Each group lies on its own hidden line, plane or larger flat surface, and each surface passes through zero. Groups are numbered from 0 in the order they first appear among the rows asked about.
The rows in order, each followed by its group:
-30 & -77 & 27 & 20 & 58 & -45 & -40 & -23 & 83 & 36 & 40 & 78 & 33 & 9 & 9 & 21 & -46 & 50 & 19 & -52 & 31 & 27 \\ -> 0
-6 & -16 & 19 & 8 & 26 & -24 & -16 & -16 & 58 & 24 & 17 & 12 & 27 & 9 & 28 & 8 & -21 & 20 & 16 & -47 & 3 & 38 \\ -> 0
54 & 12 & -20 & 3 & -44 & 50 & -22 & -21 & -43 & -1 & -8 & -45 & -13 & 2 & -17 & 32 & -20 & 8 & -3 & 14 & 34 & 18 \\ -> 1
-16 & -23 & 6 & 6 & 12 & -31 & 3 & -16 & 13 & 25 & 32 & 33 & 17 & 2 & -7 & -8 & -9 & -7 & 16 & 0 & -13 & -21 \\ -> 1
53 & -83 & -38 & -2 & -20 & 19 & -29 & 14 & -90 & -1 & -1 & 21 & 5 & -5 & -70 & -8 & -59 & 32 & 4 & -15 & 60 & -47 \\ -> 1
9 & 37 & -3 & 28 & 3 & -17 & 13 & 8 & 18 & -13 & -11 & -10 & 12 & -3 & 32 & 16 & -11 & 24 & 18 & -13 & -10 & 4 \\ -> 0
-81 & -36 & 49 & 7 & 38 & -46 & -8 & 38 & 17 & 3 & -2 & 86 & 71 & -9 & -32 & -29 & -2 & -13 & 1 & -44 & -16 & -24 \\ -> 1
-20 & -43 & 10 & 22 & 36 & -24 & 3 & -18 & 38 & 8 & 17 & 38 & 0 & 10 & 16 & 19 & -13 & 26 & 6 & -44 & 12 & 2 \\ -> 0
11 & 41 & -6 & -10 & -28 & 5 & 9 & 26 & -25 & -5 & -5 & -33 & -20 & -17 & -5 & 9 & 14 & -22 & -4 & 40 & -19 & 10 \\ -> 0
-13 & -19 & 4 & -13 & 1 & -19 & -19 & 1 & -18 & -21 & 5 & 59 & 14 & 10 & -13 & -24 & -13 & 4 & -2 & -7 & -20 & -9 \\ -> 1
8 & 8 & -21 & -9 & -20 & 12 & 0 & 5 & 17 & 25 & 9 & -26 & -30 & 15 & 13 & 25 & -22 & -18 & 7 & 14 & 18 & 2 \\ -> 1
-11 & -15 & 38 & 21 & -2 & -21 & -20 & 6 & 22 & 28 & 22 & 42 & 10 & 9 & 12 & 2 & -17 & 26 & 6 & -1 & 10 & -11 \\ -> 0
14 & 89 & 30 & 5 & -5 & 13 & 33 & -16 & 64 & 11 & -36 & -68 & 15 & -17 & 76 & 23 & 22 & -10 & 4 & 25 & -36 & 41 \\ -> 1
31 & 58 & 5 & 27 & 32 & 15 & 8 & 17 & 44 & 31 & -21 & -29 & -3 & -53 & 71 & 29 & -5 & 22 & -11 & -49 & 4 & 69 \\ -> 0
-17 & -35 & -2 & 9 & -5 & -11 & -17 & -7 & 22 & 1 & 6 & 17 & 12 & 31 & -30 & -9 & -3 & 8 & 10 & -3 & -3 & -20 \\ -> 0
16 & 18 & 13 & 6 & 13 & 20 & 9 & -6 & -11 & 7 & -18 & -23 & -17 & -8 & 5 & -30 & 6 & -15 & -21 & 1 & -3 & 8 \\ -> 0
27 & 24 & -11 & -5 & -12 & -8 & 20 & -10 & -24 & -19 & -24 & -39 & -7 & -3 & -8 & -11 & 38 & -33 & -14 & 42 & -8 & -22 \\ -> 0
4 & -18 & -19 & 6 & -17 & -14 & -15 & -51 & 10 & 15 & 20 & -37 & -24 & 35 & 1 & 45 & -3 & 1 & 10 & 31 & 17 & -11 \\ -> 1
-16 & 83 & 31 & 1 & 7 & -5 & 20 & 2 & 42 & 11 & -33 & -4 & 11 & -38 & 50 & -22 & 22 & -6 & -28 & -6 & -30 & 13 \\ -> 1
12 & 67 & -26 & -24 & -73 & 10 & 34 & 25 & -73 & -37 & -41 & -67 & -16 & -28 & -5 & -30 & 46 & -39 & -30 & 75 & -20 & -18 \\ -> 0
-16 & -48 & 7 & 3 & -4 & -32 & -8 & -20 & 22 & -1 & 15 & 34 & -7 & 21 & -25 & -9 & -14 & 19 & 6 & -8 & 8 & 10 \\ -> 0
25 & -32 & -28 & -25 & 7 & -3 & -28 & -1 & -32 & -3 & 28 & -22 & -31 & 42 & -27 & -4 & -20 & -5 & 10 & 11 & 13 & -7 \\ -> 1
-27 & -48 & -26 & -22 & -53 & -15 & 25 & 3 & -84 & -30 & 25 & 5 & -18 & 43 & -83 & 7 & 14 & -29 & -3 & 53 & -19 & -87 \\ -> 0
7 & 25 & -14 & -28 & -63 & 15 & 56 & 20 & -59 & -33 & -25 & -46 & -9 & -1 & -39 & -19 & 34 & -36 & -23 & 53 & -22 & -39 \\ -> 0
32 & -5 & -11 & -9 & -11 & 22 & 0 & 29 & -82 & -27 & -31 & 44 & 10 & -30 & -31 & -16 & -23 & 2 & 7 & -7 & 38 & -11 \\ -> 1
-41 & -79 & -4 & 18 & 25 & -28 & -19 & -1 & 16 & 1 & 58 & 59 & 10 & 46 & -33 & 9 & -10 & 24 & 44 & -21 & 19 & -18 \\ -> 0
-1 & -27 & -8 & 6 & 25 & -1 & -17 & -3 & 19 & 2 & 10 & 50 & 23 & 6 & 9 & 17 & -11 & 21 & 15 & -22 & 10 & 16 \\ -> 0
-38 & -31 & 11 & 22 & 29 & -60 & 3 & 5 & 41 & 0 & 46 & 68 & 16 & 9 & -23 & -8 & 12 & -19 & 21 & -3 & -4 & -26 \\ -> 1
-6 & -51 & -10 & -5 & -19 & -21 & -2 & -1 & -14 & -14 & 19 & 12 & 5 & 19 & -54 & -1 & -4 & -10 & 0 & 10 & -22 & -27 \\ -> 0
55 & 37 & -31 & 6 & -4 & 38 & 4 & -22 & 41 & 15 & 9 & -102 & -40 & 29 & 25 & 59 & -3 & 2 & 24 & 20 & 15 & 24 \\ -> 1
-44 & -18 & 6 & -22 & 15 & -22 & -1 & 15 & -8 & -10 & 22 & 56 & 26 & 3 & -17 & -22 & -8 & -18 & -16 & -22 & 17 & -32 \\ -> 1
23 & 18 & -5 & 5 & -22 & 37 & 12 & 3 & -4 & -20 & -27 & -35 & -20 & -9 & -9 & 5 & 1 & 7 & -11 & 29 & 12 & 12 \\ -> 1
13 & 45 & 10 & -38 & -17 & 39 & 28 & 45 & -37 & -19 & -41 & 33 & 30 & -49 & 21 & -31 & 42 & -12 & -23 & -43 & -11 & 1 \\ -> 1
3 & 6 & 22 & 26 & 29 & -15 & -24 & -20 & 58 & 10 & -6 & -18 & 0 & -12 & 42 & 0 & -19 & 18 & 23 & -49 & 4 & 49 \\ -> 0
29 & 80 & -9 & 5 & -1 & 44 & 16 & 22 & 17 & 2 & -47 & -29 & -8 & -39 & 58 & -7 & 13 & -2 & -30 & -7 & -6 & 39 \\ -> 0
-53 & -78 & -7 & 3 & 1 & -47 & -21 & 2 & 1 & -1 & 44 & 80 & 8 & 43 & -49 & 8 & -23 & 25 & 52 & 3 & 17 & -33 \\ -> 0
-13 & 17 & 3 & -40 & -43 & 32 & 19 & 24 & -79 & -20 & -1 & -31 & -28 & 5 & -59 & -14 & 13 & -35 & -36 & 62 & -19 & -53 \\ -> 0
-26 & -37 & -13 & 4 & 5 & -31 & -13 & -7 & 7 & 8 & 20 & 44 & 19 & 15 & -6 & -15 & -6 & 11 & 11 & -18 & 7 & 13 \\ -> 0
1 & -35 & -11 & -4 & -5 & -36 & 4 & -3 & -6 & 6 & 32 & 43 & 4 & 34 & -41 & 20 & 3 & -11 & 13 & 6 & 8 & -20 \\ -> 0
-1 & -94 & 3 & 12 & 11 & -27 & -17 & -28 & 11 & -9 & 44 & 67 & 4 & 38 & -39 & 21 & -8 & 28 & 30 & 8 & 12 & -28 \\ -> 0
12 & 23 & 14 & -8 & 3 & 42 & 16 & 73 & -89 & -28 & -49 & 9 & 40 & -59 & -21 & -28 & 11 & -5 & -29 & -21 & 26 & -1 \\ -> 1
9 & -36 & -12 & 16 & -25 & -22 & 8 & -3 & 6 & -22 & 38 & 13 & -27 & 30 & -52 & -12 & -18 & 6 & 28 & 9 & 12 & -6 \\ -> 1
16 & 28 & 10 & 10 & 37 & 23 & 9 & -9 & 40 & 14 & -29 & -11 & -15 & -37 & 60 & 32 & 4 & 30 & -7 & -44 & 5 & 44 \\ -> 0
-17 & 21 & -5 & 27 & 8 & -58 & 44 & -32 & 94 & 38 & 33 & -32 & -36 & 42 & 30 & 42 & 27 & 8 & 23 & 18 & -35 & 14 \\ -> 1
10 & -11 & -10 & 10 & -6 & -2 & -12 & -34 & 60 & 12 & 33 & -16 & -18 & 32 & -6 & 4 & 3 & -16 & 10 & 17 & -9 & -18 \\ -> 1
-35 & -2 & 38 & -22 & 30 & -14 & 25 & 28 & -38 & -10 & -36 & 53 & 52 & -32 & 1 & -25 & 21 & -13 & -18 & -41 & -28 & -12 \\ -> 1
-18 & -12 & 10 & 15 & 37 & -27 & -5 & -4 & 26 & 3 & 10 & 42 & 23 & 15 & 2 & 12 & 3 & 34 & 23 & -10 & 16 & 5 \\ -> 0
12 & 0 & -40 & -38 & -56 & 16 & 25 & 5 & -82 & -41 & -8 & -39 & -6 & 11 & -71 & -28 & 33 & -35 & -13 & 61 & -18 & -58 \\ -> 0
56 & 33 & -15 & 0 & -13 & 48 & -5 & -22 & 3 & 1 & -12 & -55 & -34 & -15 & 17 & 17 & 15 & 24 & -1 & 7 & 0 & 16 \\ -> 1
22 & 20 & 1 & -12 & 31 & 41 & -1 & 30 & -46 & -7 & -37 & -5 & -9 & -32 & 11 & 3 & 10 & -3 & -21 & 15 & 4 & 24 \\ -> 1
-52 & -13 & -8 & 23 & -7 & -57 & 11 & -69 & 98 & 47 & 36 & -30 & -32 & 44 & 19 & 25 & 36 & 10 & 20 & 9 & -28 & 20 \\ -> 1
11 & 32 & 8 & 7 & -6 & 16 & 7 & 3 & -16 & 5 & -12 & -21 & -8 & -10 & -7 & 2 & 10 & -11 & -16 & 22 & -15 & 9 \\ -> 0
41 & 90 & -5 & 8 & -23 & 53 & 30 & 8 & -29 & 5 & -31 & -90 & -16 & -38 & 26 & -5 & 28 & -22 & -16 & -10 & -24 & 22 \\ -> 0
3 & -14 & -31 & -39 & -37 & 1 & 7 & 14 & -46 & -22 & 27 & -6 & -8 & 18 & -50 & -11 & 4 & -17 & 19 & 35 & -27 & -60 \\ -> 0
-11 & -37 & 16 & -17 & 20 & -30 & -15 & -15 & 33 & 16 & 24 & 18 & 18 & -6 & -3 & 0 & -11 & 13 & 24 & -31 & 13 & 17 \\ -> 0
5 & 4 & -36 & -22 & -41 & 17 & 1 & -8 & -33 & -30 & -12 & -31 & 7 & -12 & -35 & -29 & 13 & -13 & -8 & 30 & -1 & -39 \\ -> 0
56 & 42 & -19 & 2 & 1 & 10 & 16 & -29 & 32 & 15 & -33 & -93 & -27 & -8 & 27 & 42 & -15 & 3 & -11 & 8 & 2 & 43 \\ -> 1
-2 & -25 & -13 & -11 & -7 & -31 & -11 & 5 & -23 & -5 & 13 & 0 & 5 & 13 & -21 & 4 & -8 & -15 & 14 & 17 & 10 & -12 \\ -> 0
-16 & -9 & -26 & -39 & -39 & -25 & 4 & 3 & -34 & -1 & 13 & 7 & -10 & 27 & -34 & -13 & 20 & 1 & -4 & 38 & -6 & -49 \\ -> 0
-2 & 15 & 11 & -28 & -29 & 19 & 9 & 24 & -24 & -23 & -5 & -30 & 7 & -3 & -17 & -10 & 6 & -17 & -26 & 31 & -12 & -17 \\ -> 0
-8 & -48 & 19 & 10 & 7 & -27 & -25 & -10 & 42 & 4 & 5 & 42 & 0 & 22 & -14 & 2 & -19 & 49 & 41 & 0 & 0 & 6 \\ -> 0
-25 & 23 & -5 & -24 & -38 & -2 & 18 & 25 & -44 & -29 & 7 & -22 & -31 & -17 & -35 & -14 & 28 & -22 & -6 & 34 & -13 & -50 \\ -> 0
3 & 24 & -37 & -21 & -49 & 29 & 24 & 11 & -62 & -29 & -19 & -48 & -4 & 16 & -40 & -11 & 36 & -39 & -41 & 53 & -18 & -19 \\ -> 0
26 & -16 & 9 & 23 & 46 & 1 & -29 & 1 & 70 & 27 & 11 & 13 & 7 & -7 & 73 & 9 & -52 & 26 & 17 & -79 & 12 & 65 \\ -> 0
24 & 50 & -3 & 4 & 5 & 2 & -11 & 4 & 1 & 32 & -18 & -9 & 7 & -6 & 43 & 3 & 7 & 8 & -4 & -17 & 5 & 47 \\ -> 0
50 & 50 & -17 & -2 & -41 & 49 & -19 & -18 & -12 & 14 & -30 & -85 & -17 & 15 & 21 & 7 & -22 & 24 & -13 & -5 & 29 & 26 \\ -> 1
